[[154 122 136 151 122 140 121 120 123 119 135]
 [113 117 126 118 137 139 113 124 141 145 109]
 [127 118 129 129 124 132 115 120 125 123 120]
 [124 137 126 124 130 120 141 136 129 131 134]
 [143 130 132 140 119 125 131 126 117 112 139]
 [104 120 123 109 134 129 116 126 136 139 108]
 [131 122 131 132 133 140 120 125 137 139 122]]
->
[[122 139 137 125 120 140 133 132 131 122 131]
 [108 139 136 126 116 129 134 109 123 120 104]
 [139 112 117 126 131 125 119 140 132 130 143]
 [134 131 129 136 141 120 130 124 126 137 124]
 [120 123 125 120 115 132 124 129 129 118 127]
 [109 145 141 124 113 139 137 118 126 117 113]
 [135 119 123 120 121 140 122 151 136 122 154]]

[[135 136 138]
 [125 103 148]
 [109 141 111]
 [126 111 155]]
->
[[155 111 126]
 [111 141 109]
 [148 103 125]
 [138 136 135]]

[[137 120 122]
 [141 152 124]
 [138 111 146]
 [127 118 111]
 [117 123 108]
 [138 122 124]
 [129 104 141]
 [112 139 107]
 [135 153 119]]
->
[[119 153 135]
 [107 139 112]
 [141 104 129]
 [124 122 138]
 [108 123 117]
 [111 118 127]
 [146 111 138]
 [124 152 141]
 [122 120 137]]

[[128 128 109 149 128 128 144 144 109 128]
 [133 134 125 132 134 135 132 132 124 121]
 [122 120 130 126 121 120 125 125 130 136]
 [134 134 131 124 135 135 124 125 131 121]]
->
[[121 131 125 124 135 135 124 131 134 134]
 [136 130 125 125 120 121 126 130 120 122]
 [121 124 132 132 135 134 132 125 134 133]
 [128 109 144 144 128 128 149 109 128 128]]

[[130 106 127 127 119 118]
 [131 105 126 126 117 117]
 [122 110 126 126 131 124]
 [122 111 128 128 131 124]
 [141 120 137 137 129 124]
 [128 107 141 141 132 126]
 [137 104 147 147 137 131]
 [125 109 143 143 132 126]
 [124 114 128 128 129 124]
 [141 118 140 140 131 124]]
->
[[124 131 140 140 118 141]
 [124 129 128 128 114 124]
 [126 132 143 143 109 125]
 [131 137 147 147 104 137]
 [126 132 141 141 107 128]
 [124 129 137 137 120 141]
 [124 131 128 128 111 122]
 [124 131 126 126 110 122]
 [117 117 126 126 105 131]
 [118 119 127 127 106 130]]

[[128 128 128 128]
 [146 134 146 119]
 [133 150 108 138]]
->
[[138 108 150 133]
 [119 146 134 146]
 [128 128 128 128]]

[[140 127 118 126 136 142 126 130 141 142]
 [132 135 126 138 131 132 139 115 132 133]
 [148 131 117 130 140 151 129 128 150 151]]
->
[[151 150 128 129 151 140 130 117 131 148]
 [133 132 115 139 132 131 138 126 135 132]
 [142 141 130 126 142 136 126 118 127 140]]

[[141 117 114 115 119 138 142 111 137 113 112 138 116 136 139]
 [104 131 138 134 135 115 103 139 115 137 139 115 134 118 108]
 [116 122 145 124 134 140 117 149 140 146 146 140 127 133 117]]
->
[[117 133 127 140 146 146 140 149 117 140 134 124 145 122 116]
 [108 118 134 115 139 137 115 139 103 115 135 134 138 131 104]
 [139 136 116 138 112 113 137 111 142 138 119 115 114 117 141]]

[[122 126 109 143 116 134 115 119 125 128 133]
 [132 135 138 136 156 126 112 128 106 128 116]
 [133 116 116 123 132 118 145 119 129 143 127]
 [143 141 105 125  98 141 126 157 132 122 121]
 [136 131 146 132 127 127 125 118 115 108 113]]
->
[[113 108 115 118 125 127 127 132 146 131 136]
 [121 122 132 157 126 141  98 125 105 141 143]
 [127 143 129 119 145 118 132 123 116 116 133]
 [116 128 106 128 112 126 156 136 138 135 132]
 [133 128 125 119 115 134 116 143 109 126 122]]
---
[[128 150 136 118 140]
 [136 136 122 144 122]]
->
[[150 136]
 [136 122]]

[[143 140 103]
 [134 130 137]
 [132 142 145]
 [136 142 109]
 [148 141 140]]
->
[[140 103]
 [130 137]]

[[130 118 112]
 [152 137 110]]
->
[[118 112]
 [137 110]]

[[119 142 113]
 [137 113 150]
 [101 140 129]]
->
[[142 113]
 [113 150]]

[[108 154 115]
 [148 104 105]]
->
[[154 115]
 [104 105]]

[[125 126 124 133]
 [125 146 130 105]
 [146 115 125 124]
 [131 130 130 128]
 [132 126 129 129]]
->
[[126 124]
 [146 130]]

[[142 114 133]
 [152 114 147]
 [149 118 139]]
->
[[114 133]
 [114 147]]
